Here are some points, one per row:
[-75  39 -13  27 -19   1 -25 -53  32  70  45 -81  49 -44  17 -26 -51   1  47 -33 -28  24   3   0  50  26 -35 -33 -16  85  41  41]
[ -3   1 -17  44 -36  50  -1 -19   7 -28  12   0  -9  81  64 -20  48  94  -6  36 -26  37  47   8 -16 -33  20   2  57 -16 -31 -33]
[  0  21 -22  71  63  -5 -17   1 -30 -48 -39 -32  69 -15  -3   4 -23  87  52  15  58  68 -10  11  35  25  22 -39  61 101 -22  -4]
[ 41 -51  25 -22  38 -27  44  32   6  18 -26   1  30 -26  35  35 -29  35 -12  56 -50   2  55  12 -57 -46 -15 -11 -25 -32   5 -25]
[  11  -35 -105    6  -47   25   -9    0  -16  -34  -19   27    4   31    6 -110  -61   17  -46   -8   26    4  -70   49   49  -50   19   29  -92   13  -40   10]
[-21 -57 -61 -22  29 -22  46  -1   1 -84  89 -74   5  14  -6 -18  39 -47  -2  60  -9 -14 -15 -38 -52 -13  26 -21 -69  38  16  16]
[-27  79  17 -22   9 -29 -82  86 -42  56  53  33 -25 -42  20  11  25 -40 -70  90   8  22 -12  29  19 -17   9 -29  15  -3 -18 -30]
[ 64 -21   3 -42  36  77 -42 -52  26 -41  19  44 -53  15  -1  31 -20  -4 -29 -41  32 -27 -54   7  65 105  27  37 -12 -14 -56  49]
[-27  76 -44  53  82  34  19  38  35  52  46 -19  -3 -16  48  18 -29  37 -63   1  87  45 -18   3  67 -63   0  55   6 -22  28 -18]
[-14 -21 -60 -58  50  77  49 -46  25  22  27  -7  18   6 -17 -18  42  38  44  -5 -87  54  25  56   2 -42  15  32  29 -23   4  42]
[ 70  15  19 -29  63  44  59  86 -41 -34 -12 -84 -86   2  73  27 -23 -42  14 -37 -16 -12 -32  -3  30 -60 -14 -68  -9  41  56  46]
[-72  49 -32 -18 -19  61 -29  61 -37 -31 -14  12 -13  62  24 -34 -14 -26  16  46 -66 -48  -2 -19  47  79 -12 -22  58 -57 -10 -50]
[ 66  54  -9  83   9  28  -6 -50  38  61 -58 -12 -24   0   5 -20 -14 -75  18 -36  19  -4 -47  -8 -50 -65 -46 -41 -39  -9 -58 -21]
[ 13 -41 -14  67  24  31 -49 -49 -70  41  61 -16   0 -74 -40 -50  44 -45 -11 -15  34 -53  34  57 -45  27 -35  17 -13 -24   8 -50]
[ 11 -30  67  49 -48  -9  39  45  52   9 -19  -6  25 -59 -22 -47 -27  32  30   1  30  16  -8  14 -15  52 -56 -59 -19 -35 -50   2]
[ 27 -10 -39 -30  44 -35 -53  10  10  29 -21 -59  43  11 -56  15  24  41  32   2  60 -62  -6  14  41 -19 -11  34  12 -43  34 -85]
[ -2  -6 -10 -40  23 -38  52  -3  87  32 -25   7  41  18  20  43  77  76  -3  36   6  -6 -62  20  16  59 -25  19 -25 -13  -7  54]
[-35  41  53 -49   1 -59 -44 -39  39   2 -30 -25  77   4 -21  33  15 -20 -27 -14 -33 -16   8  26  74  39  44 -20 -12 -23  53  -4]
[ 32   0   3  31  29 -28  43  20  31  16   1 -29  15  -2 -55 -24   7 -40 -28 -33 -35  30  49 -72  19  11  13  14 -48 -43 -48  23]
[-18 -79  15  -1  44 -63 -58   2   7 -20  47  49  12 -40  35 -38 -62  30  -7 -39   0 -41  28   3  35 -38 -31   8  13  15  20  44]
[  6 -14  32 -38  53  25  16 -54  31  50  52  29  38 -25  97 -23  24 -16  15  75   0   8   3  25 -26  21 -32 -27  -5 -16   6   1]
[ 76  15  15 -56 -18  28 -46  -5   2  48   4  22 -43 -21  69  17 -52 -30  31 -25   9  64  36  57  21  38 111 -11  41  41  39  35]
[-17  77   6 -22  46  14 -30 -38  35 -77 -11 -48 -28 -47  16 -19 -43  43 -27 -35  -1 -23  70 -59  -5  55 -17  43 -68 -37   7  10]
[-36  -8  73  36  11 -46  24   8 -52 -48  39   0 -23  10   6 -33   2  -9  -2   4  -8  60  10  29  38 -12  27  82 -21  16  -7 -36]
[-46   6  21 -16 -15  54 -53  39 -50  51 -59  14   4  19 -11   3   9  22  55   3  16  77 -27 -44 -45  61 -11  43 -55 -11  -6  15]
[-65 -27 -43 -41 -80 -16  16   0  29  37 -79 -31 -28 -41  23  12  32 -26  22 -29  -3  36 -60 -15  -6 -24  24  39 -24   0  26 -95]
[-44   2 -41  57  -9   7  17 -47   7 -20   4  45 -42   1 -22  68 -26   9 -63 -33  80  48  37  38 -71   5   0 -59  55 -36  21  18]
[-19  22  21 -24 -16  22   9   7 -64  12  44 -10 -64 -78 -51  15  11  40  78  51  17  19 -46 -29   9 -45 -26  79  52 -34 -51  87]
[-47 -66  48 -49  39  33  59 -83 -63  77 -15  27 -53  45 -24  71 -51  35 -90  22  -4  27  22 -71   8   7 -34  15   2  85 -50 -73]
[ 39  54  22 -62 -25 -21  47 -30  10   1 -19 -13  55 -13   1 -50  32  14  22 -26  23   2 -20  -5 -40 -15   6   0   7  84  30 -61]
[ 19 -60 -21 -22 -45  -8 -53  60 -20   5   5  -9  46 -41  15  61  35  -5   9 -42  43  37 -36 -60   4 -12   8 -60 -36  -9 -68 -38]
[-45  -6  17 -28  -8 -60  18   0 -69 -67   6  67  63   9  37 -26 -61  -9  -2 -71 -39  31 -69  54 -38 -52 -58  47  43   1   3  22]
[-40 -51  46  62 -66  99  -2  34   9  -6  46  45  47  -3 -49 -15   8  15  -1 -24 -17  10   2 -67  28 -21  71 -64  15  -3  93  19]
[  1 -49  -8  18   4 -65 -68  45  30  -1 -13  42   7  11   2  53  42   5 -30 -24 -46  68 -46 -34  18  14 -70 -58  -3 -20 -28  29]
[ 17  23  55  60  36 -88 -43 -42 -57  20  -7 -59 -19 111 -15   0  61  21  11 -11  -9  29  -8 -26  14 -17  33  15 -49 -20  41  31]
[ 67 -40  10 -19  -5  20 -52 -46  15 -10  27  19  31  43 -21  -9 -34 -35 -47  -4 -23  22  10  -7  20 -21 -55  39   6 -42  52 -43]
[  3  37  70 -10  27 -14  23 -62 -56 -23 -90  -4 -19 -16 -29 -29  -2  27  -4 -36  17 -45 -46  32  -8 -15  27 -88  44 -68  22 -31]
[-42  -3 -57  -1   6  38 -45 -27  13  -5  25 -26 -29  17 -56  83   5  35  17 -36  -7 -71 -59   0 -73 -41 -60 -19  12 -11  79  25]
[ -64  -48  -20   50   28  -37   29  -71  -19  -30    3    1  -58  -68    9  -24  -43  -10   20   46 -109  -66  -74   -9   48   -1   27  -50  -18  -24  -64  -64]
[ 13  10 -15 -40  51  24  43  23 -34  32 -67  73  17 -13 -31 -50  39 -10  -7 -60 -12 -33 -38 -12  15  10 -51 -17  29  24   8   3]
[-30  -2 -27  33  46  12   3  43 -31  51 -27  14  41  29 -13  31  -7   0  26 -52  25 -87  43  45 -16 -32  96   6 -10  -8 -73  24]
[ 24  63  37  62 -76  10  37 -23  -3  17  31   8  26   3  36   7 -69  19  47  35 -28  -5  32   6   2  43 -16 -26 -51  12   3  10]
[ 16  65 -25  28 -39 -11 -15  -6 -52  -7 -28  44  51 -61 -55  42  37 -26 -79  97 -18 -40 -15  19 -29  24  50  36   5  57  25  55]
[-23  20 -50 -35 -41  14  38  19  23   0 -21  -2  19  46 -51  31 -38 -36 -49  72  11 -22  64  56  63 -30 -51 -48 -41  77 -34   7]
[ 60 -35 -23 -29 -33 -11  59 -53 -93 -59 -49 -16  19 -31   2  19  58 -50  46  50  81  21  62  22  94   5 -54 -17  31 -28   9  40]
[-32 -11  28   0 -45   7 -22  49 -66   6   7 -78 -66 -18  12 -28  43  -3 -62 -46 -22 -40  44  14   0  57 -54  -9  -2  54  10  11]
[ 38 -46  -6 -18  37  -7 -71   2  34 -30 -51  45 -63  -7 -99 -62 -24  30  31  69  -2   1   6 -58 -40   6  29  -6   2  90  53 -20]
[-44 -36  28 -34  -4  39 -51  -4  44 -21 -55 -70  13  -5  13   0  36 -44 -51 -41 -43 -41  42  50 -64 -21   4  22  18  55 -61  52]
[ 20  11  46  43 -37 -19 -39   0  62 -18  -5  14 -60  32 -66  80  -6 -45  82 -19 -51  10  46  91  41 -50 -29  66 -10  28 -45 -20]
[-53  -5  39  45  39  14   4 -21  53 -62 -39  29 -32  32  41  31  30 -71  20  82  42  25 -44  46 -45   3  49 -31 -48 -19  34  26]
[ -22   36  -61  -59    2  -55   13  -45  -33  -12   49  -32   40    2  -27  -14  -27  -71   15  -30   12   48   -9  -27 -102   46   48    2   18  -18  -71  -10]
[ 61 -39 -31  92  36 -30  31  49  23  63 -51 -10  -3  11  37 -31  20   4  14  48 -29 -25  24  -1 -40  75 -36  82  74  14  56  15]
[ 44 -32   2 -11 -72   1  -1   4 -79  60  20 -12  -4  91  34  16 -13  69  13  -1  -1 -51 -24  57 -29  21  16 -20 -74 -25  22  20]
[ -2 -11  -7  -9  19  75 -53  30   3 -62   1 -28  50  51  15  -7 -18 -57  25  15  -8  51  50 -10 -17  11 -56 -19  45 -44 -14 -41]
These points spread out most along one direction. Take the direction at right angles to it along which they spread out most. Go by this last direction. How many in every 100 of the points above lie lower along it than each point below? Answers are rounded to whole numbers. More than half of the points above lie lower than the first one.
[ 13 -41   6 -26 -54 -43 -21 -40  57  69  44  -1 -34  20   4 -43  36 -37   2  -4  -1 -11  24 -24  47 -43  59 -43  95 -25 -16  20] >> 52
[ 76  43 -90  19 -80 -16 -28 -67 -21 -48 -26  17  -4 -71  54  55  16  29 -37 -25 -66  10  27 -77   0 -31   0  23 -15 -27  23 -18] >> 43
[ 23  10  30 -57  41 -12 -43  21  -2  32   7  74  -5 -22  14 -50   2  18  33  30   0 -11  39 -21 -50 -40  10 -12 -71   0 -20  15] >> 39
[ 44  42  85 -51 -57  33  25  19  40 -28  59 -64  26   8 -59  17 -60  21 -20  51  43 -45 -61 -15 -21 -31 -31  27  32 -24   2 -12] >> 44
[-36  26 -15 -39 -26 -46  -8  58  25 -51 -17  23 -40 -37  46   0  -8  85  29 -10  18 -55  88 -13 -37 -39   9 -21 -13 -21 -22 -16] >> 46
[ 50  -6 -23  32  51  -4  54  64 -17   6  37  17  61  -2 -23  91 -79 -41  35 -11 -60 -28  -9 -35   8  40  69  28  33  -7   6 -20] >> 52
[-38 -30  28  24 -44 -40  -7  -7  35 -20 -46 -11  10  47  88 -13 -47 -56   3  29  89 -76 -33 -96  -6  -3   4  68  80  24 -27  38] >> 43
[-20  37  41  20 -10  36  61  12  10  24 -31  28  27  10 -30 -54  25 -27 -42 -24 -30  14  42 -72  33 -68  26  15 -24 -53  11  41] >> 52
[ -8  64 -70 -29 -23 -99  41  13  31  27  51  43 -91  67 -60 -33 -15 -16  12 -28   6  23  24 -11  -7  44 -35 -56  35 -11  24  26] >> 44
[-53 -49 -12   5 -17   6  70  42  28   4   6  65 -15 -21   7  25  40 -38  42 -38  76  -5  19  25  15  39   9  65 -57 -15  87 -43] >> 31
[ 49  64  50  42  17  30  34  10  34 -59  96  69   5  37  28  14 127  27   7 -49   8 -42 -14  -9   3  19  -5  -2  16  94 -48 -51] >> 44
[  26  -38   15   -1  -13   -9   44   54   36  -18    2  -74  -50  -40  -41  -40  -16   47 -100  -24    6   63  -40   73  -28   46   55   20   36  -34  -13   -8] >> 43
